Named turns come first, each shown by rows before and after it. Which turns, in which order, take the first row of each pair that follows to the second? Write the first one first, as in the answered first pair.
B:
1,8,-9,2,-5,-11,6,10 |-> -1,8,-14,2,-7,-11,6,9
6,16,-6,-3,5,2,-2,-7 |-> 6,18,-4,-3,6,1,-2,-4
-10,-4,4,11,-3,-16,4,-22 |-> -7,-3,7,11,-2,-16,5,-21
U:
-12,0,22,8,3,-14,6,9 |-> -8,-3,23,9,2,-13,10,6
5,2,0,-5,3,15,-1,2 |-> 0,3,-2,-6,4,12,-6,4
10,-4,-2,4,1,4,5,4 |-> 9,1,-3,2,2,4,2,9
-2,11,15,-8,10,13,2,2 |-> -10,11,14,-8,9,10,-4,4
J:
1,14,7,-1,17,2,2,2 |-> -1,12,8,0,15,5,-3,6
16,2,11,2,-17,9,1,25 |-> 28,6,6,3,-12,-6,18,8
-9,-4,14,1,-5,2,1,-8 |-> -7,-2,11,0,-3,-2,4,-11
Pairs:
Between the rows of a pair lie two turns.
-8,-8,16,2,-1,8,-6,-13 |-> 6,-1,16,0,4,14,2,-11
U then U
6,-5,1,-4,2,5,6,-15 |-> 8,9,-1,-10,6,6,3,-3
U then U
-12,4,11,-7,3,10,-7,4 |-> 4,1,17,1,2,-2,11,-4
J then J
5,4,-10,3,1,-14,4,-2 |-> -6,1,-8,-1,-2,0,-12,13
J then J
-5,1,-9,0,-4,-6,-10,12 |-> -5,-12,-6,7,-8,-6,-3,-1
U then U
20,-17,-7,8,-15,-8,9,5 |-> 26,0,-9,1,-7,-4,6,19
U then U
-5,-23,4,17,-4,-5,2,-10 |-> 22,-6,5,11,5,7,16,-2
U then U
12,-3,-15,1,5,-1,4,-4 |-> 8,5,-16,-2,7,-1,-3,4
U then U
9,1,-9,-14,5,12,5,-21 |-> 4,12,-11,-20,9,11,-5,-8
U then U
-25,-8,-7,-1,0,-20,-7,-13 |-> -19,-25,2,8,-6,-8,0,-16
J then U
12,-10,-11,3,-5,4,6,5 |-> 9,-2,-12,0,-3,5,0,14
U then U
-2,-10,-4,12,-6,2,-7,5 |-> 2,-3,-10,9,-1,-9,2,-8
J then J
19,-1,3,-3,12,21,13,-2 |-> 10,16,-5,-12,16,16,3,4
J then U
11,14,11,2,-1,-6,7,15 |-> -8,9,11,3,-4,-13,-6,16
U then U
21,-14,0,2,-7,19,18,6 |-> 12,7,-6,-8,-3,18,0,27
U then U
2,7,-3,1,-1,-15,0,1 |-> -6,5,1,0,-6,-7,-10,10
J then J
14,-5,-6,6,5,-1,7,-12 |-> 14,10,-9,0,11,0,0,3
U then U
6,0,-6,2,3,3,-23,5 |-> 20,-4,0,11,1,-6,-8,-1
J then J
-13,3,7,-4,-1,2,-10,9 |-> -14,-12,9,2,-6,1,-3,-5
U then U
14,-10,1,5,0,2,14,-4 |-> 13,8,-3,-3,7,5,6,13
U then U
3,-19,-3,6,-15,-12,-4,-9 |-> 26,-8,-3,2,-9,-4,10,-5
U then U
16,-10,-6,11,0,15,18,-6 |-> 12,13,-11,0,6,15,3,18
U then U
-2,-5,5,-6,3,21,-4,1 |-> 11,-5,7,-1,4,8,13,-12
J then J
-18,-16,-3,2,-7,-10,-7,-9 |-> 11,-14,1,4,-4,0,17,-15
U then U
7,-7,-8,-3,-9,13,-8,6 |-> 16,-4,-6,0,-8,9,0,8
J then U
-12,-1,4,2,-3,-11,-9,8 |-> -9,-7,5,6,-5,-15,1,-5
U then J
15,11,-2,-2,3,-4,3,2 |-> 6,10,-2,-6,2,7,-9,11
J then J
8,-7,-1,2,-7,26,-1,12 |-> 21,6,-1,3,-3,15,9,14
J then U
-2,15,6,5,0,-2,-8,9 |-> -10,2,8,11,-6,-9,-10,-2
U then U
12,-11,13,4,-3,26,6,2 |-> 11,8,-5,-10,11,10,12,-22
J then J
-11,-33,-16,9,-11,18,5,-18 |-> 23,-8,-15,2,-1,33,22,-6
U then U
4,0,-4,11,-5,-18,-7,10 |-> 8,-8,-4,14,-7,-19,0,3
U then U
-9,6,-2,4,-3,-22,-11,21 |-> -8,-15,3,14,-10,-25,-1,-2
U then U
1,-8,-16,0,-3,0,2,-9 |-> 8,0,-16,-3,0,3,6,-4
U then U
4,-2,-12,4,4,-7,11,-6 |-> -9,-2,-12,-2,4,7,-7,7
J then J
19,-12,21,16,-6,-3,25,-10 |-> 25,23,16,2,7,2,14,20
U then U
2,4,-3,0,3,21,-9,7 |-> -9,-3,-4,1,-1,16,-14,4
U then U
-8,4,7,-6,14,-5,-16,8 |-> -11,-13,10,1,8,-8,-11,-9
U then U
8,2,19,-4,5,19,3,8 |-> 12,13,9,-9,12,6,12,-8
J then J
